(in the rows, 128 means zero)
M: several groups of rows, each row roughly a mix of its group's hidden directions
M (167 x 11)
[[ 87 153 109 123 152 136 129 173 141 157  68]
 [103  91 124 116 102 150  95 110 131 133 199]
 [135 121 105 117  85 173  90 104 185 124 123]
 [132  65 155 140 129 121 142 114 163  77 155]
 [168 136 159 148 105 106 135 142 129  57 105]
 [124 129 199 158  89 150 112 137 144  92 120]
 [111  98 111 102 115 160  93  71 116  93 155]
 [126 122  65 115 179 102 146 109 111 157 153]
 [111 144 116 121 176 153 146 141 136 190  86]
 [137 128 111 186 106 157 106  93  89 167 132]
 [ 86 148 151 161 156 123 118 138  72 170 138]
 [134  90 123 124 159 140 168 183 153  93 154]
 [143 124  98  84 115 181  97 118 175 113 145]
 [156 146  93 195 105  95 126 141  94 136 137]
 [124 129 139 121 134 198 148  64 116 121 131]
 [168 163 135  86 128 103  90 134 170 143 161]
 [122 103 158 130 131  57 100  81 142 123 122]
 [ 99 122 128 162 187 121 107 150 132 184 110]
 [182 138 115 102 119 166 162 171 107  99 118]
 [107 133  91 143 191 120 122 108  83 125 164]
 [118 178 114  93 156 108 109 190 147 135 122]
 [127 138  93 100 150 189 125  93 122 162  92]
 [102 103 168  75 138 179 142 109 153 122 115]
 [102 155 170  91 136 102  87 132 106 111  82]
 [150 125  90 107 140 175  68 129 154 129 159]
 [113 128 163 150 106 122 193 106 100 151  91]
 [149 125 114 177 125 155 121  91 139 114 194]
 [125  82 111  89 126 148  78  86 133  94 133]
 [130 115 134 181 104  93 115 186 135  96 150]
 [168 139 148 181 120  87 155 167 129 150 148]
 [ 79 156 108 117 131 119 131 122 108 202 138]
 [115 121 174 154 101 145  88  68 109 123 110]
 [ 84 146 113 100 156  83 109 125 132  70 123]
 [135 136 112  75 129 106  62 132 169 138 138]
 [121 137 132  89 154 208 126 119 157 138 137]
 [105 140  83 136 118  75 108 172 118 169 120]
 [150 111 147 154 103 191 137  84 145 147 157]
 [ 94 163 127 115 112 112  68 122  99 169 103]
 [147 137 106 170 117 177 100  80 130 132 166]
 [ 91 115 186 163 130 163  87 139 117 148 138]
 [164 154 136 120 158 163 155 183 167 125 147]
 [132 115 133  80 121 178 161  68 119 126 118]
 [101  71 121 177 128 136 127 131 128 165  83]
 [121 124 150  72 154 113 136 164 177  90 137]
 [106 112 131 163 149  97 106 146 113 136 201]
 [102 114 157  66  99 141 129  91 133 149  89]
 [109 112 173  63 155 132 128 116 171 116 118]
 [ 97  92 152  67 155 153 132  91 152 122 121]
 [132 103 124 130  99 122 174  78 143 125 187]
 [141 146  91 126 124  69  97 186 133 138 137]
 [135 182 163 119 152 174 172 137 137 102 116]
 [153 127  71 152 149 157 106 123 136 123 187]
 [146 157  91 180 125  67 112 146 112 134 134]
 [153 110 152 142 118 116 177 127 148 102 194]
 [113 131 154 162 151 106 186 114  73 142 127]
 [136  74 145 131 130 181 153  74 121 133 139]
 [154 166  83 117 138 180 143  93 108 160 131]
 [103 168 147 122 142 189 163 114 117  86 125]
 [158 150 106 202 138 139 126 146 112 169 135]
 [159 144  86 137 181  76 150 142 117 132 104]
 [139 110 155 165 163 120  73 138  94 123  87]
 [ 88 131 129  99 123  85 137  87 144  72 147]
 [174 171  94 120  95 148 107 112  88 158 133]
 [125  94 166 118 114 190  81 144 124 118 104]
 [ 97 141  83  96 139 125 123 113 113 200 122]
 [142 143 192 198 121 126 112 122 119 118 130]
 [ 75 123 147 163 139  83  96  91 144 152 139]
 [163 110 116 163 128  80 113 178 143 167 115]
 [127 133  68  92 157  97 170 144 102 118 147]
 [131 185  84 104 153 151 130 180 134 138 131]
 [136 156 140 179 176  89 143 154  89 134 127]
 [ 81 138 125  78 150  94  97 136 127 103  85]
 [120 122 125 139 104 117 174 172 148 138  62]
 [102 173 132 134 150 149 161 152 139 176  81]
 [131 152 132  79 158 113 155 184 164 105 125]
 [165 193 123 170  91 115 106 147 122 139 131]
 [137 177 144 146 137 114 179 155 128 182 111]
 [165 158 100 134 122 116 111 110  69 160 167]
 [107 107  95 124  92 143  96  65  93 118 139]
 [138 187 156 122 142 129 169 166 125  83 136]
 [148 164 123 136 107 154  90 123  89 171  82]
 [156 112 156 151  98 120 127 102 185  77 136]
 [153 129  55 108 123 136 113 106  80 122 146]
 [ 98 113 115 132 114  72  82 176 143 108 138]
 [177 161 185 120 145 120 169 144 156 132 127]
 [128  97 142 110  89 170  88  70 130 120 121]
 [168 127  98 127 120  79  82 154 147 165 148]
 [ 79 143 127  87 130  90 114  92 134  78 118]
 [128 135 112 127 103 172  75  66 130 146 136]
 [165 106 122 199 118 117 130  84 112 142 145]
 [149 136 104 205 141 119 128 170 115 151 140]
 [ 75 105 121 147 126  98 101 167 151 159  90]
 [148 148  93 185 104  78 132 154 101 120 133]
 [163 158 136 146 151 116 169 168  90  90 105]
 [154 149  92  78 127 102  71 137 146 129 154]
 [128 126 192 162  90 162 109  99 152 118 126]
 [100 101 159 126  87 161 111 113 153 112 185]
 [121  59 134 155 138 174 148 105 140 107 152]
 [156 101 161 159 106 120 165  93  98 104 169]
 [ 97 108 127 122 112  69  83 167 146 100 141]
 [ 81 112 171 139 124  88 153 123 159  85 107]
 [135 136 107 131  76 166  88  85 168 122 128]
 [120 105 141 125 104 115 155  90 172  89 180]
 [118 113  70  92 104 135 139  75 122 163 141]
 [126 133  61 107 162  99 146 104 105 164 144]
 [147 121 126  89 125 185 194 133 122 111 130]
 [128  86 120 117 106 147 118 120 146  99 204]
 [ 97 173 107 101 115 128  89 139  89 168 102]
 [ 78 101  83  97 125 153  89 100 110 110 115]
 [192 157 172 135 132 116 162 125 147 159 148]
 [120 121 113 129  95 119 153 172 166 133  62]
 [ 83 131  96 158 137 152 163 148  85 123  86]
 [134 133 122 186 118  96 111 194 134 114 146]
 [ 96 136 101 121 130  84  99 194 132 103 114]
 [148  86 140 148 121 174 170 111 150 155 169]
 [135 131 147 127 186 119 173 146  73 132 151]
 [135 128 193 155  89 147 119 145 129  76 127]
 [ 91 108 111 157 126 165 116 100 135 190  98]
 [128 125  59 104 172 100 147 117 116 159 142]
 [140  92 140 121  91 175  99  81 158 121 154]
 [117 130 180 196 144 107  94 107 116 131 120]
 [153 150 112  96 135 133 163 143 139 119  52]
 [174 170 109 135 116  83 129 149 121 163 169]
 [108 163 122  61 168 147 130 155 156 135 114]
 [147 107 148 161 171 107  80 152 111 112  84]
 [102 134  92  95 139 137 112 104 110 195  96]
 [130 118  56  75 148 113 143 149 120 142 143]
 [107  78 167 142 117  72 115 152 139  96 132]
 [141  88 139 143 124 160 180  98 138 153 177]
 [158 116 142 163 119  86 128 133 167  76 163]
 [128 165 112  86  81 101 166 156 149 111 103]
 [150 136 113 134 147 104 109 213 129 131 104]
 [170 155  92 138 112 162  89 112  96 167 144]
 [139 154 134 137  81 120 184 105  91 152  94]
 [ 76  72 110 150 126 128  98 138 134 143  84]
 [101 130 152  68 110 141 108  68 136 123 109]
 [168 160 168 173  97  94 108 102 150 130 127]
 [126  97 109 118 171 121 126 134 151 103 201]
 [115 126 130 122 136 123  91  65 125 106 189]
 [126 114 134  89 115 185 125  65 129 151 143]
 [148 107 114 130 147 160 172 182 148  94 160]
 [162 123 111 101 128 163 201 150 111 112 137]
 [138 132 115 177 137  72 136 188 130 113 132]
 [176 145 103 152 111 134 134 106  90 159 181]
 [104 150 106 132 164  76 145 109  78 104 153]
 [113 163 127  55 160 135 136 165 143 139 109]
 [163 159 152 168 119  93 177 156 112 141 153]
 [ 83 101 132  61 162 108 127 109 144 114 112]
 [137 130  55  99 160  97 153 119 120 152 145]
 [153 125  74  80 127 124 165 169 146 114 149]
 [164 178 111 181 110 171 134 143 120 151 132]
 [174 175 109 177 120 168 129 129 120 158 139]
 [148 112 132 132 129 185 150  59 113 150 131]
 [ 92 136 145 130 124 169 175  90  91  89 132]
 [ 79  98 136 168 132 163 164 123 105 123  86]
 [115  68 133 191 127 134 137 133 124 153  91]
 [ 88 140 133  44 141 135 126 139 141 116 107]
 [130 148 130 129 157  99  98 200 124 107  94]
 [ 99  94 152 150 112 128  81 112 124 123 191]
 [ 98  89 149  85 112 102 132  76 132  93 114]
 [172 165 123 121  89  94 159 134 153  99  91]
 [122 115 120 145  96 119 181 164 166 127  77]
 [ 96 103  84 109 112 153  99  76  97 115 146]
 [124  96 162 144  88 137  98  90 161  92 159]
 [129 100  68 120 116 120 158  93 125 162 172]
 [143  75 103  92 155 176  97 116 136 128 102]
 [152 173 120 142 157 111 154 137 113 161  66]]
which group is each row in? (one row of each group first)
[132 149 105 140 167  95 168 187 124 136 159] => W
[149 131 100  99 122 164  62 133 167 115 145] => N
[ 77  98 116 127 129 143 101 109 148 181  87] => T
[167 191  83 135 107 142 134 157 104 135 141] => K

[144 161 108 140 171 101 167 157  74 131 119] => W
[120  90 130 131 112 125 114 133 145  91 207] => W
[ 99  92 145 122 150  80 162 132 155  93 166] => N
[ 67  93 153 133 135 140 123 131 156 145  74] => T
[169 107 158 155 124 128 131 139 147  54 137] => W
[111 136 183 199 149 119 109 120 112 140 140] => W
[150 161 128 135 102 172  85 107 100 165  93] => N
[161 100  94 173 113 131 158 136 151 144 182] => N
[100 164 117  97 150  83  92 141 100 102  93] => N
[131 159 154  89 137  77 131 141  67 133 117] => N
[126 107 112 126  79 124 152 160 175 146  76] => N
[ 87 118 152 130 163  87  76 156 152 148 119] => K
[145 170 145 138  97 171 115  70 125 156 112] => K
[126 160 143  59 123 158 138 143 166  95 129] => K
